Which row each row swaps with, under one turn or mirror:
The rows were stretched afterwards, more along some directions than others.
nipu: [ -5  -5  34  -6   9 -10 -15 -48 -17  12  19   8  10  11  10  16]
favo: [-17   6   3 -29  19 -31 -12 -38 -33   9  -6   3   0   5  34   6]
pir: [ 35  -5 -23 -17  12   7 -40  -1  -8 -28  -2   7   0 -10  51  -8]
suvet: [ -8   8  16  -7  12 -16 -24 -11 -14   5  14   2  38 -13  16  22]
tivap: [  0  -5  -8   3  39 -16   5   4 -34 -13  12  19  -8  -1  12  -3]
Rodaz: [ 12  -7   7 -11  36 -26 -33 -31 -45  -2   7  50  -1   0   5  -5]
buno: [ 31  -9 -19 -24  10  -1 -36  -2 -11 -22   1  10  -2   3  50 -15]
geg: [  9  -4   5 -13  28 -30 -29 -38 -49  -2   5  43  -2  -6   3   0]
fud: [  9  14  12  20  26  21 -33  -4 -18   6  16  49  -8  17   6  14]
nazud: [ 35  -1 -26 -18  11   2 -40  -9 -15 -19  -3  16  -9   2  59  -9]
boni: [ 14   1  16 -12  25 -31 -41 -13 -20  32   5  57  -9  36  14   6]
Poro: [ -5   8   0 -25  27 -17 -17 -16 -23   7  -7  46 -23  11   9  10]
nelon: [ 14  13   6   3  22   4  -3  -8 -27 -17   4  36 -22  25  14  26]
lize: [ 40  -7 -20 -22  -7   2 -44  -5  -9 -16   4  12  -3  -5  38 -10]
tubu: [ 14   5  12  -6   5  15 -40 -31 -26  22  -3  30 -40  26   5   8]
zem: [ 41   7 -18   1  13  22   8 -19   0 -24   1   8 -35  15  42   7]
Vor: [  0  15  -9   2  30  13 -28  -2  -3  -1   1  36 -18  23  24  21]
Melef: [ 43   8 -25  12  25  19   7 -17  -1 -28  -1  14 -35  11  51  11]
rov: [  4  -9   5 -20  33 -35 -20 -32 -44   8   9  26  12 -12  33   7]
Sosom: [ 25   8 -13   2  24  24  12 -21  -1 -25  -3   6 -31   9  41   7]
fogan: [ 35  -8 -14 -16   1  -2 -42  -1 -10 -19   1  12   6  -7  40 -18]
vud: [ 35   2 -14  -1  19  18   6 -20   2 -19  -7   6 -40  15  39   5]
Zapa: [ 28  -4  22 -23  -3 -29 -43 -23 -42   2  15  45 -12  34  12   5]
gamap: [  4   8  17  22  23  17 -28  -3 -19  11  18  44  -4  20   0  11]
Dizu: [  6   3  14  27  26  28 -14 -14 -11   9  18  28  -6  12  27  21]
Finas: [ 23   4 -10  -3  26  15  13 -16   1 -24   5   8 -35  18  44  12]
dimu: [ 40  -4  -5 -10   3 -28 -39 -32 -20   5   8  45 -18  14   5   6]
zek: [ 15  -8  -8   0  43 -29 -12  -9 -33 -12 -11  26 -18 -11   4   5]
zur: [ -2  17   8 -18  16 -15 -28  -8 -32 -16   6  30   2 -10  16  28]
fulu: [ 13  -7  -9  14  36  15 -26 -22 -16   5 -16  50 -18   9  -1   6]
butu: [ 22   0  37  10  -2  -4 -30 -23 -17  -5  29  43 -21  26   2  21]
petip: [ 32  -8 -20 -23   7   0 -37  -4  -9 -16  -9   7  -7  -3  42 -14]
Sumur: [ 38   6  -9  -4  19  17   1 -26  -1 -22   5   7 -37  17  49   9]
zaze: [ 24   6  -8  35  -2  10  -9  -7  -1  -6   2   8   2 -10   4  14]
Venuf: [  4  -7   7 -17  33 -29 -25 -35 -51   4   5  42   2  -3   1  -4]
zelek: [ 31  -8  -7 -20   3  -2 -47  -2  -4 -17  -5   8  -1  -4  37 -10]
leva: [ 31   6  -5  -3  17  15   3 -24   4 -21  -6   5 -35  10  33  12]
dor: [ 27 -12   9  20   0   8 -42   4   0   5  11  57 -17  17 -14  -2]
Dugof: [  6  17  13  24  21  19 -30  -1 -15   5  18  43  -8  17   6  19]
Mar: [ 16   0  -6 -12  -5  11 -22 -36 -43  12   7  22 -25   7   1  -7]

Swapped with zur: butu
Swapped with boni: fulu
Swapped with nazud: Melef
Swapped with geg: Dugof

Which row each row swaps with, under one turn or mirror:
The rows were stretched afterwards, more along some directions than others.
sus: [  9  10  16  29  -6  -7 -22   8  47  -6 -23  15   0  24  -9  -8  -5  16
   6  16  23 -21 -23   9 -27 -19  -1 -34  29]
zaba: [  3  -6 -17  24 -19   1 -16 -32  51   7 -50 -47  -5  12  11 -23 -25  -8
  -2   5  -9  -7 -16  -9  19 -37   2 -62   1]
Sufa: [ 14 -13  25  -1   3   1 -26  -2  64   4  -3   1  -5  22   3 -20   5  -3
  -7  22  15   1 -28  10 -17  -5   3   7 -17]
tabaf: [ -4 -17  13  15 -55   0 -11  37  25  23 -18   8  33   0 -23 -24  17   4
 -32  15  -5   5 -12  -5  14   7 -19  -6  26]
zot: [ 14 -23   8  17 -32 -15 -27  -3  46   3 -22   1  -8  11   1 -20  11  -1
 -13   6  14 -31 -21  -4 -13 -16  14 -30 -13]
veg: [ 26  -5  -8  20 -31 -18 -21   2  42   3 -32   8   5  -8  13 -44  -1 -24
 -16  -3   5 -26 -17  30 -26 -16  -4 -51  20]
kepu: [  2   6  16  27 -20  -3 -22  19  57  -7 -34   7   6  25 -17   8   0  16
  -4  26  23  -7 -26   7 -28 -17 -10 -28  36]
Tul: [  6  -8 -10  36 -40 -31 -19  10  42   5 -31  16   7  10 -29 -55  12  -7
 -28   9  -4  -3 -33  43  -8  18 -17 -29   1]
biv: [  5   7   9  31 -13   8 -29  15  50 -13 -35  16  11  24 -16   5  10  14
  -5  21  26 -10 -17  11 -27 -10   2 -17  38]
ligu: [ 22 -13  -8  25 -29  -8  15 -18  51   9 -21   0  -8 -12  -9 -47   8 -12
 -30 -27  -2  21  -6  26  -1 -15   5 -43  -2]
neto: [  6  -7  24   2   8   5 -17  -1  66  10 -23 -12 -13   9  -3 -20   2   3
  -3  17  11   7 -25   6  -1  -9   9   6 -20]
fevib: [-12   0  -7  32 -31  -3 -24  13  70  -2 -44  -7  -3   8 -28 -26  11   2
 -31  -8   6  -1   3  30 -12 -35   5 -31  15]
debor: [ 12  -1  16  33 -13   7 -36  14  60  -9 -39   7  11  23 -15   4  -1  10
   1  29  22 -23 -27   7 -27 -17  -9 -28  30]
mun: [ 36 -29  20  13 -54  -7  -8  35  25   1  -2  37  -3   0   7 -17   6   4
 -18  19   4   9   1  17  17 -35 -19   8  -3]
silu: [  8 -24  13  14 -31   1 -25  -9  32   0 -26 -17  -7  16   0  -4   5   2
 -16  -3  19 -26  -7  -2 -12 -17  15 -40 -24]
bak: [ 25 -18  10  37 -36   0   1  39  44  -6 -35 -11   8  -4   1 -36  25 -28
 -10  16   6  39  -7   9  -1  -7  -5 -14 -18]
Nogi: [ 22  -3  -4  45 -32  -9   3  18  39 -14 -40 -14   5  -2   9 -36  22 -24
   3  20   2  38  -5   1  -4  -2  -6 -21  -8]
nop: [  0 -13  12  22 -32   6 -33 -19  43  -3 -27 -14  -6  23 -10  -8  14   3
 -29   3  16 -24 -16  -5 -17  -7  23 -37 -12]
reb: [ -3 -24   8  30 -57  -6 -10  41  14  21 -40  15  34   2 -17 -16  10  -6
 -18  22   7   6   0   3  20   1 -27 -14  22]
sav: [ 11  -8 -14  32 -31  -8 -21 -19  66  -6 -67 -30   6  11  21 -33 -17 -11
  -3   8 -10  -3 -18   4  18 -36  -9 -55   0]
soz: [ 28 -19  -3  30 -12   2  15 -33  65   5 -27 -26 -16 -12   0 -46   1 -22
 -17 -17 -12  21  -7  18   1  -8   5 -45 -21]
supi: [ 17  -5   9  21 -11 -14   9  44   7  21 -19  12 -18  -9  20 -11   3   6
  12 -10 -10  16  -2  -8   8 -30 -17  -4  -5]
Zigat: [ 28 -24  10  41 -31   9   5  21  54  -7 -42 -20  15  -1 -10 -25  29 -32
  -6  20  13  32  -7  16 -11  10  -3 -19 -26]
Riro: [ 26 -30  20 -12   4  13 -29 -17  48  -3  -2  -6 -15  27   3 -18  -2   9
  -8   0  14  -3 -24  13  -9  -7   7  -6 -29]
tino: [ 21  -7  12  43 -25  -7   5  15  42 -14 -49 -16   4  -3  -2 -32  25 -37
  -4  24   0  30  -9   9  -6  18  -5 -15 -18]
zuniz: [ 23 -24  -6  -3 -33   1   3  14  29   8 -45 -13  -2  -4  14 -48   8 -11
  -3   7  11   1  14  34  12  -7  21 -31 -10]
Dofub: [-11   0  10  35 -39  10 -30  18  76  -4 -33 -11  -4  10 -11 -26  15   3
 -32  -5   0   5   2  17  -5 -37   4 -26  19]
gonos: [ -4 -25   4  25 -68 -15  -5  30  18  35 -19  18  31   4 -25 -25  17  -1
 -37  24  -7   9  -6   1  16  -8 -30 -22  28]
rak: [ 13  -6 -26  20 -13   2  -7 -26  47   0 -62 -33   5   7  31 -23 -13  -5
   4   1  -7   2 -21   3  16 -24   8 -45  -9]
Pite: [ 18 -24  15  31 -32 -19 -10  37   2  19 -24   7 -15 -22  20 -19  10   5
   1 -15 -22  23   6  -2  23 -19 -15 -17  -2]
nusa: [ 37 -24  26  40 -37 -44   0 -10  74  -6 -18   9 -26  13   5 -47  -4 -11
  -7  19   9 -19 -17  34  -7 -48 -20 -67  -8]
kota: [-23  13   1  29 -31  -2 -23  19  72   2 -47  -9  -5   8 -17 -23  12   6
 -26   4  -2  -2   2  18  -3 -32   7 -22  26]
zazo: [ 24 -12   5  46 -20  -6   7   9  55  -9 -41 -23  -2  -1  -7 -39  20 -31
  -5  12   1  43 -12  13  -5   2  -6 -27 -18]
tipot: [ 29  -8  -2  12 -36 -12 -16  20  29   2 -53  -2  -4  -4   8 -53   5  -7
   4   6  10 -14  13  42  -9  -5  18 -28  -4]
Fuliz: [  4  -6 -24  35 -40 -26 -17   8  35   5 -27  15  19   3  -7 -60  15 -20
 -24  13 -14   2 -25  32  -2  12 -16 -32   4]
biz: [ 11 -23  10  23 -40  -8 -30 -13  38  -6 -33  -8 -13  12   5 -22  12  -4
 -17  -1  14 -16  -7  -1  -2  -3  18 -43 -24]
Zuken: [ -4  -9   0  58 -34 -26   0 -12  42 -10 -62 -27 -27 -16  -9 -22   0  -7
 -29  19 -15   5  -1  24  15 -31 -17 -69   7]
moro: [ 27 -29  -3   5 -34  -2 -14   9  36   4 -57  -7   3  -3   9 -40  14  -8
 -20  16  15  -1   1  44  -1  -4  16 -32 -11]
lof: [ 27  -8  10  32 -28  -1   2 -25  58  -2 -19 -14 -22 -12  12 -53   4 -19
 -15 -25  -1  10   4  22  -7 -16  15 -53  -6]
Sebo: [ 21  -2   9  45 -27   3   9  28  42 -12 -36  -4   7  -5   4 -28  24 -26
   2  23  20  22 -11   6 -10  10 -15 -17 -16]
reg: [ 36 -32   8  17 -57 -13 -11  26  24  20  -4  26  -4   0  -6 -25 -10   9
 -17   5  -5   9   6  16  16 -41  -8 -12  -2]
pebu: [ 13   9   5  17  -3  16 -16  17  56  -9 -32   2   9  25  -4   7   1   9
   0  24  33 -17 -15  18 -26 -20  -3 -18  18]
gol: [ 42 -34  22  15 -53   1   0  37  40   5 -12  22   0  -4   4 -14   5  -9
 -13  20   3   5   9  21  13 -37 -12  -3 -11]
dib: [ 37 -40  23   7 -53  -3 -13  26  47  10  -8  19  -3   4   0  -7   3   5
 -30  19   2  -1   2  19  18 -42 -14  -9  -4]
sebem: [ 33 -24  -3  44 -30   4  -1  10  37  -7 -43 -21   8  -5   0 -38  22 -32
  -4  18   0  34 -11  11   0  14  -3 -31 -29]
pinav: [ -2 -18  -2  28 -47 -10 -26  10  36 -10 -29   0  -7  21   5 -25   8 -16
 -34  -3  12  12 -12  -4  10 -29   0 -51  22]
seki: [ 15 -15 -23  29 -33  -8  -6 -10  60 -11 -74 -15  11  -1  20 -35 -12 -22
  -6   2   6  24 -22  17  19 -22  -6 -36  -9]
Ramu: [ 35 -43  10  10 -50 -15  -3  23  24  24   5  21  -7  12 -16 -14   3   1
 -29  19  -3   0  -7  20  16 -24 -16  -9 -10]
poka: [  5   6  13  16  -3   3 -19  14  61 -12 -44   6  12  23 -10   6   3   5
  -2  28  12 -11 -25  15 -20  -9  -1 -15  26]
zate: [  3 -24   7  20 -41  -5 -30  -5  43   6 -27 -15  -8   2  -5 -23  13  10
 -31  -6   1  -9 -13  -7  -6 -22  24 -38 -18]
gil: [ 44 -42  21   6 -55  14 -15  22  27  13  -3  20   2  14   1 -11   2  -7
 -23  19  11  -5  -5  31   0 -16  -8  -6 -15]
kiter: [ 14 -11  20  -4  11  -8 -14  -8  57   6   5  -6 -21  17  -3 -26  -5   8
  -4  12   5   4 -32   4  -5  -8  -3   0 -21]
vam: [ 22 -25  30  28 -26  -3  -3  43   7  10 -10  15 -12  -7  10  -4   8   2
   5  -4  -7   7   8 -11   9 -30 -31  -4  -5]
kav: [ 12 -14   5  15  -9   2  21  34   5  35 -31  -5 -14 -16  12  -6   8   1
   1  -6 -17  32   7   1  27 -21  -4  -6 -17]
fub: [ 17 -21 -14   2 -44  -9 -23  12  31  11 -55   1   3   3   8 -43   8  -9
 -13   9  15  -6   5  38  -8 -12  20 -41   5]
dez: [ 22 -27  21   1  -9  -7 -41 -10  61   1 -10  -8 -10   8   8 -35   2   8
  -9   1   3  11 -30  12   2  -4   7  -3 -20]
fufi: [ 27  -5 -16  19 -24 -18 -10   7  41  -2 -34   1   8 -18  15 -47   2 -22
  -9 -10  -2 -16  -8  19  -9 -22  -1 -42  18]
vepem: [  7 -14  15  31 -38   9 -34  -3  38  -9 -22 -11   2   6  14 -15  18 -11
 -11  14  10 -35  -4 -13 -16 -14  12 -29  -8]
Vimob: [ 12 -13  13  51 -47 -22  -9 -10  43 -18 -57 -23 -34 -19   6 -45  -2 -22
 -20  19 -18  10  -7  18  18 -14 -16 -69   2]
bigod: [  0  10   9  34  -3  -2 -20  12  63 -11 -41   3   2  18 -10  -3   2  10
   1  14  15  -2 -25   7 -23 -20  -4 -30  35]
Gemuf: [ -8 -13  27  29 -63  -6 -11  44  28  23 -29  11  17  12 -28 -15  13   8
 -29  24  12  -9  -3   1   9 -14 -26  -9  32]
Kovom: [ 15  -8  14  56 -53 -26  -2  10  49  -4 -55 -14 -33 -21   6 -48   1 -14
  -8  26 -20  13 -15  17  20 -29 -23 -50  -5]
Tur: [ 22  -8   0  21 -31  -8  21 -17  54  14 -29 -16 -14 -16   4 -51   7 -21
 -23 -18  -9  24   1  23   6 -10  12 -43 -10]
Bof: [-11   0  -2  38 -21   9 -26  11  70  -4 -48 -13  -9   8 -18 -16   7   2
 -23  -2  -3   2  -3  17  -9 -27   1 -24  17]
lafut: [ 15 -14   8  17 -17  -4  10  41  -1  24 -18  16  -6 -10  23  -6  14  -2
   0  -4 -11  23   2  -3   7 -16 -10  -6  -2]
sona: [ 28 -14 -18  32 -33 -24  -9 -19  45   2 -64 -17  -5   7  21 -30 -31 -12
   6   6  -5  -1  -1  20  15 -45 -13 -62 -10]
pesum: [ -9 -13   2  40 -51 -19 -16  -2  47 -16 -54 -11 -14 -18   5 -31  11  -8
 -40  20 -17  23 -21   2  21 -16 -14 -53   9]
desu: [  8 -12  28  58 -48 -20 -10  11  48 -14 -50 -19 -30 -16  -8 -29  -1 -22
 -12  35  -9   8  -7  14  12 -17 -29 -40   1]

Swapped with vam: Riro
Swapped with Zuken: seki
Swapped with biv: Zigat
Swapped with nusa: pinav
Swapped with nop: gol
Swapped with tipot: tabaf
Swapped with ligu: fevib
Swapped with bigod: zazo
Swapped with lof: Dofub

